In the rows, 128 means zero.
Rotation paths and how fast each direction turns (degrees per step)
Each turn is a multiple of 5 degrees from 10 to 175, or 0.
Each row of a path follows its step; steps can be skipped.
path 1
step 0: [117 137 133 124 113 132 114 133 116 135 130 128 133 127 123 125 131 134
 135 138 128 127 122 134 134 131 121 128 131 123 134]
step 2: [127 121 138 118 125 119 135 118 128 127 140 119 124 134 125 123 140 121
 134 137 133 125 121 125 127 127 130 118 125 122 120]
step 3: [127 136 130 144 128 124 129 133 110 120 136 124 124 126 133 130 130 127
 130 137 131 124 134 115 128 129 120 127 129 120 119]
step 4: [109 132 135 131 122 131 131 134 123 116 125 131 122 119 118 121 128 121
 121 128 129 131 122 132 121 137 137 132 133 131 119]
step 5: [116 123 121 127 131 134 122 116 122 132 124 117 130 121 127 123 125 130
 145 137 128 133 121 127 125 141 125 127 132 124 128]
step 6: [133 137 129 125 124 134 135 121 121 122 124 125 135 132 122 137 136 135
 139 125 117 117 126 129 128 135 129 132 122 121 114]
step 7: [120 122 133 123 118 114 118 120 125 122 134 135 125 126 129 129 136 133
 128 130 123 121 133 115 122 133 140 122 122 129 126]
step 8: [116 126 135 144 118 133 121 136 126 135 133 122 123 134 131 126 124 137
 131 127 131 123 117 121 125 124 123 124 122 124 118]
step 9: [118 129 133 128 139 132 122 138 126 121 121 114 135 125 122 133 130 126
 122 131 125 132 126 123 132 129 143 122 130 121 115]
step 10: [117 128 117 127 118 126 130 120 118 137 134 118 135 124 114 127 137 126
 126 136 130 124 129 134 136 133 129 117 129 127 128]
[126 127 128 128 130 128 131 128 127 129 133 126 130 128 129 123 127 131
 132 128 128 128 124 127 127 125 126 129 125 125 133] | 130
[129 127 126 132 125 128 126 127 124 133 130 129 129 131 129 130 124 129
 133 129 131 129 129 129 129 127 124 128 131 127 126] | 140
path 2
step 0: [134 123 128 133 136 132 127 129 137 129 137 124 129 133 135 131 117 126
 115 116 123 118 130 124 123 135 134 131 126 123 133]
step 1: [122 140 135 128 116 135 122 128 121 137 114 129 131 125 127 127 120 130
 119 134 136 133 128 129 124 124 132 128 127 125 119]
step 3: [129 119 116 124 134 127 120 117 124 126 121 127 136 126 135 126 121 130
 127 123 141 126 130 133 119 132 122 131 126 137 121]
step 4: [121 127 129 130 131 140 132 144 125 124 137 134 122 133 123 122 128 133
 125 127 126 126 129 119 131 127 137 124 131 132 114]
step 5: [135 128 128 128 130 125 123 125 138 140 127 125 124 120 126 144 134 123
 119 129 132 131 116 126 120 136 131 130 127 131 127]
step 6: [130 128 118 123 118 126 128 134 126 122 117 128 144 128 121 126 122 129
 128 132 120 132 131 123 140 123 132 134 123 133 123]
step 7: [126 126 130 134 141 114 129 135 140 124 121 126 117 122 129 124 129 132
 131 123 128 123 127 137 126 126 129 120 135 136 126]
step 8: [135 122 135 121 126 138 120 121 128 129 132 124 136 140 135 132 122 125
 120 120 119 123 128 125 125 121 132 126 126 139 126]
step 9: [121 139 129 131 127 136 132 134 128 138 123 126 126 116 117 121 128 141
 123 131 125 127 121 132 124 122 133 126 120 124 129]
step 10: [139 128 117 124 118 125 129 125 139 125 133 124 123 132 132 131 119 122
 130 137 127 130 124 135 126 128 133 132 141 132 135]
[126 129 128 129 127 126 127 126 131 126 129 130 123 129 127 128 131 128
 127 127 132 130 126 125 130 124 132 125 133 129 132] | 135
[129 132 129 129 123 129 128 127 130 131 129 128 126 126 128 131 127 129
 127 130 129 125 125 127 131 129 133 133 126 124 127] | 85
